One vector is turned by the same rotation once a step. Each row is the vector after some number of steps, and that number follows the row.
The counts run from 0 to 375.
[156  78 161 104 136 119 134 175 114  99  95 179 119  78  74 146 114 135
 128 123 109 122 150 118  99 138 117 139 126 137 169  98  86 110 151 122
 157 149 108 110 138 103  82 112 131 107  86 159  79  91 106 182 142 130
 132  92 128 139 119  77  96 145 130 120 137 125 145 136]
86
[132  90 178 110 140 113 133 168 105 116  89 177 135  94  95 120 107 133
 131  96 105 104 162 121 103 113 119 133 133 121 166 100 115 142 137 123
 179 141 141 127 124 122  81  95 109 119  97 161  74  99 108 154 164 123
 154 100 150 146  79 109 140 175 184 127 142 148 128 133]
353
[154  87 159 103 119 110 139 161 117 112  94 194 121  74  69 142 107 139
 138 112 124 115 149 116 105 147 137 126 120 141 178 108 104 119 153 108
 152 144 128  87 146 101  70 129 137 107  91 144  69  90 115 186 132 142
 144 108 113 140 139  95 107 145 137 123 140 138 132 149]
87
[116  99 159 116 135 123 115 164 105 104 111 189 122  71  97 126  80 120
 118  94 106 118 164 105  98 137 119 117 109 134 141  98 120  98 139 107
 167 146 108 109 104 116 104 101 143 100  90 149  56 116  81 165 157 138
 157  89 105 122 115 103 106 155 144 131 141 134 156 147]
28
[137  88 150 123 106  95 113 150 102 129  87 193 123  86  77 156  83 130
 133  73 125 133 149 152  94 145 144 133 140 136 145  87 106 116 161 133
 140 113 138 100 111 125  58 109 129  84  81 143  89 106 100 154 147 154
 160 104 122 149 120 106 122 166 148 126 147 118 123 152]
6
[132 102 143 117 126 101 111 141 101 119  88 191 118  86  86 130  71 110
 146  77 105 122 156 143  85 138 151 120 121 133 131  81 113  90 142 128
 146 122 125  99 105 121  91 105 144  90  83 138  74  96  88 140 139 162
 163 105 118 147 117 117 118 153 137 134 148 117 136 144]
7
[132  93 169 109 123 118 124 185 111 109 102 163 132  81  99 127  98 131
 144  81  99 121 149 127  98 133 113 149 138 118 149  97  96 135 131 123
 173 140 130 137 108 144  86  93 112 112  81 170 101 102  91 168 157 119
 151 102 152 124  66  99 140 173 175 116 135 135 136 120]
345
[135  89 167 106 120 121 131 153 127  98 106 174 135  63 113 125  85 129
 154  89  93 114 151 113  90 152 149 121 110 111 143 111 123 117 135 105
 173 139 115 115 124 107 105 103 119 105  98 142  48  99  90 193 142 140
 163 105 113 104 105 112 117 129 149 120 146 125 143 138]
145
[151  84 164  98 123 103 134 193 106 110 104 162 124  97  79 135 115 123
 133  94 114 130 142 140 110 140 117 130 147 136 162  98  79 124 136 135
 163 138 132 122 122 135  67 102 120 120  69 160 115  90 112 160 148 142
 151 101 158 151  94 102 130 174 164 115 132 128 137 126]
374
[120  96 160  95 111 132 140 175 140 101 104 164 125  78 105 117 111 122
 134  83 103 111 170 114 123 129 116 128 125 138 172  84 123 141 137 104
 184 147 124 120 120 129  87  88 103 126  99 154  62 120  89 173 143 123
 147 119 137 111  84 132 132 156 172 128 116 148 140 133]
138
[132  90 162 116 148 107 104 156 105 117 102 185 126  95  91 115  93 105
 157  74 105 127 162 137 102 128 130 131 127 116 147  84 105 122 126 131
 158 154 150 121 119 136  92  90 124 122  81 159  92  92  93 156 149 141
 149 109 162 160  75 106 136 155 173 121 150 145 129 139]
170
[131  97 154  99 150 133 119 167 107 115 119 175 102  71 110 117 106 120
 136  82  82 131 151 128 102 130 113 139 120 139 127  96 111  93 129 113
 161 166 109 124 117 128 111  90 142 100  77 137  81  89  71 186 129 137
 142  79 134 137 116  95 127 154 143 131 140 125 158 139]
231
[136  95 168 101 127 110 135 172 124 108 111 157 127  89 112 104  96 116
 157  75  85 120 155 139  97 142 130 124 133 119 148  93 111 125 125 122
 182 140 138 134 124 138  94  92 104 129  85 155  87  92  97 176 146 135
 164 117 151 131  77 129 150 168 180 116 132 132 133 127]
344
[131  74 150 105 120 134 121 170 117  98 111 171 110  72  99 141 126 118
 123  89  90 134 151 138 103 137 123 136 136 139 142  70  88 102 142 120
 156 143  88 120 108 115  91  83 139  92  77 141  84 109  90 177 129 127
 139  74 139 129 115  89 101 155 132 123 131 116 159 145]
114
[152  76 156  88 108 112 144 153 105 116 100 184 119  89  95 126 137 134
 143  93 117 126 156 166 100 126 144 117 143 151 169  85  96 122 136 131
 163 134 134 114 146 112  54  98 129  93  88 137  96  99 124 169 119 133
 148  91 154 168 133 124 141 169 152 138 138 115 118 145]
91
[152 102 157  92 141 117 140 144 122 111  91 173 100  90 106  98  96 124
 148  95 105 117 164 116  77 130 155 128  98 140 145  95 130  98 145 127
 168 150 126 110 144 109 105 102 133 123  93 140  47  68  89 184 123 156
 139 113 124 153 135 129 154 144 142 139 134 124 138 123]
68
[143  97 165  90 106  94 141 178 111 109 118 173 121  93  84 117  93 109
 135  87 128 127 154 135 112 158 128  99 136 150 166 101 103 115 135 111
 172 146 153  99 127 131  54 112 115 122  88 143  97 107 120 165 135 142
 171 111 139 139 117 132 137 174 162 138 129 135 125 148]
197
[131  80 153 103 112 106 136 159  93 131 106 181 119  87 108 113 111 133
 135  68 104 132 141 168  97 130 140 110 141 144 138  87 114 107 133 123
 165 124 140 119 117 123  76 104 142  84  78 129 100 102 109 166 127 150
 167  78 138 160 142 114 144 182 153 137 143 110 129 152]
209
[152  96 133 110 113 109 127 151 108 122  84 193 114  78  76 153  99 131
 136  95 122 127 153 141 103 136 139 139 124 147 155  95 108 106 162 129
 133 129 118  92 138 108  65 120 148  85  79 141  79  93  97 163 128 143
 139 110 117 149 140  92 111 152 123 117 125 120 133 144]
95
[134 105 144 111 130 115 117 158 105 126 128 194 111  71 108 106  84 121
 155  69  86 131 153 143  99 140 127 129 120 139 119  97 123  98 113 113
 156 158 129 110 133 132 108 106 151  93  69 143  96  87  76 187 135 149
 152  96 129 140 123  97 133 163 149 121 147 127 155 150]
230
[123  72 160  97 116 112 136 156  93 136  95 194 112  77 102 120 103 150
 106  86 120 114 169 111 113 126 121 113 121 150 158  98 127 119 141  91
 174 143 136 108 109 115  78 106 131 101  99 133  73 109  91 188 116 148
 150  83 114 145 150 117 138 151 149 150 139 142 134 134]
30
[152  84 148  94  97 108 128 168 127 108 109 178 127  87  81 130 114 116
 163  84 116 136 155 161 117 149 147 124 141 142 157  89  97 128 141 120
 153 138 140  99 142 128  52 110 117 110  82 153  95 104 118 171 135 135
 157 120 154 139 106 112 120 164 164 116 131 124 122 156]
286
[146  87 165  91 131 106 134 169 108 122  80 179 107  98  74 115 109 125
 123  96 134 124 171  94 121 128 117 128 120 149 178  94 109 122 154 109
 159 156 139 101 116 122  70 110 127 132  93 152  83  82  89 174 117 155
 125 111 138 159 125 114 144 140 149 142 132 149 132 115]
370
[128 105 165  91 120 123 157 187 121 113  95 152 115  94 103 113 103 130
 110  83 104 114 163 117 111 117 114 137 129 154 167  91 124 124 150 118
 203 143 120 135 117 125  87  95 113 119  92 154  61 112  92 166 135 132
 149  94 138 132 100 130 158 183 167 134 115 130 144 105]
41
[152  98 165  82 122 107 138 164 108 109 118 171 112 100  99  93  98 106
 157  89 107 126 165 141 102 137 144 107 125 133 155  84  97 101 125 122
 179 152 155 116 130 125  72  94 112 135  95 145  84  79 107 169 125 152
 154 114 151 157 117 135 151 153 168 140 135 129 132 133]
372
[139 112 146  94 127 131 145 168 127 112 103 163 116  93 118 107 114 122
 150  74  93 119 159 156  95 117 144 143 127 146 142  87 114 117 125 144
 189 151 121 132 149 134  96  85 118 119  80 156  74  83  95 162 130 125
 142 104 155 150  95 130 155 175 168 123 122 115 143 116]
247
[125 103 159 118 140 121 118 153 124 106  70 187 127  75  93 134  84 133
 143  94 103 112 160 108  86 132 141 156 110 121 142  97 120 121 149 122
 157 134 112 122 120 115 112  97 126 100  92 157  45 101  71 174 145 150
 145 103 116 131  98 109 121 136 148 119 136 134 135 120]
154
[131  87 150 108 123 132 130 154 120  89  91 167 117  81  92 149 101 122
 130 101 104 115 165 132  96 134 142 123 115 136 150  77 100  94 154 126
 164 132  90 107 111 100  90  88 121  94  93 135  45 112  99 155 137 134
 149  81 121 118 109 111  95 150 129 133 119 120 151 133]
300
[150  99 155 105 111 122 149 167 119 121  93 174 117  71  98 143 101 151
 132  85 107 121 139 132  84 139 132 147 121 146 149 110 123 122 154 122
 172 123 108 124 143 110  93 122 134  86  83 143  75  94  89 198 129 143
 159  92 106 127 131  94 131 163 135 108 139 107 142 133]
241
[125 102 162 102 127 103 134 152 102 117 110 196 118  81  86 106  88 114
 130  99 112 113 181 129 105 132 121  95 110 143 160  96 120 110 133 106
 179 149 142  98 128 121  74 105 125 108  96 135  62 110 113 140 154 135
 162 101 118 142 116 130 125 178 166 154 137 151 137 160]
206
[157  87 154  97 143 121 132 166 117  88 117 168 115  82  90 135 118 108
 148 114  89 126 147 140  87 144 131 132 121 128 148  94  81  99 135 137
 162 155 110 111 133 112  96  91 131 108  76 146  79  83 107 176 146 130
 139  89 137 139  99  91 101 153 141 116 139 114 153 131]
85
[118  82 164 104 120 115 131 155 115 125  81 188 129  72  90 119 110 158
 123  93 113 103 175 108 113 120 125 144 123 131 171  89 134 150 144  95
 171 144 132 119 120 121  88 104 115 106 103 153  56 112  90 191 130 128
 145 101 129 125 112 112 129 136 161 134 136 157 126 138]
147
[162  95 137 105 102 118 133 164 124 106  91 176 126  87  84 144 104 120
 164  77 114 138 146 164  95 156 157 137 135 137 154  82  89 110 146 139
 151 120 122 102 154 128  65 108 130  98  75 147  94  93 103 170 131 151
 154 120 142 139 110 103 127 157 148 106 127 102 125 140]
278
[156  65 164 106 128 111 125 152  96 115  93 174 128  81  88 130 113 140
 149  85 106 134 137 132  99 149 139 135 135 109 148  82  89 117 136 124
 145 124 143 131 115 115  76 105 130 108  78 141 120  81  93 199 122 150
 151  97 143 148 116  85 133 129 148 120 155 116 128 131]
172
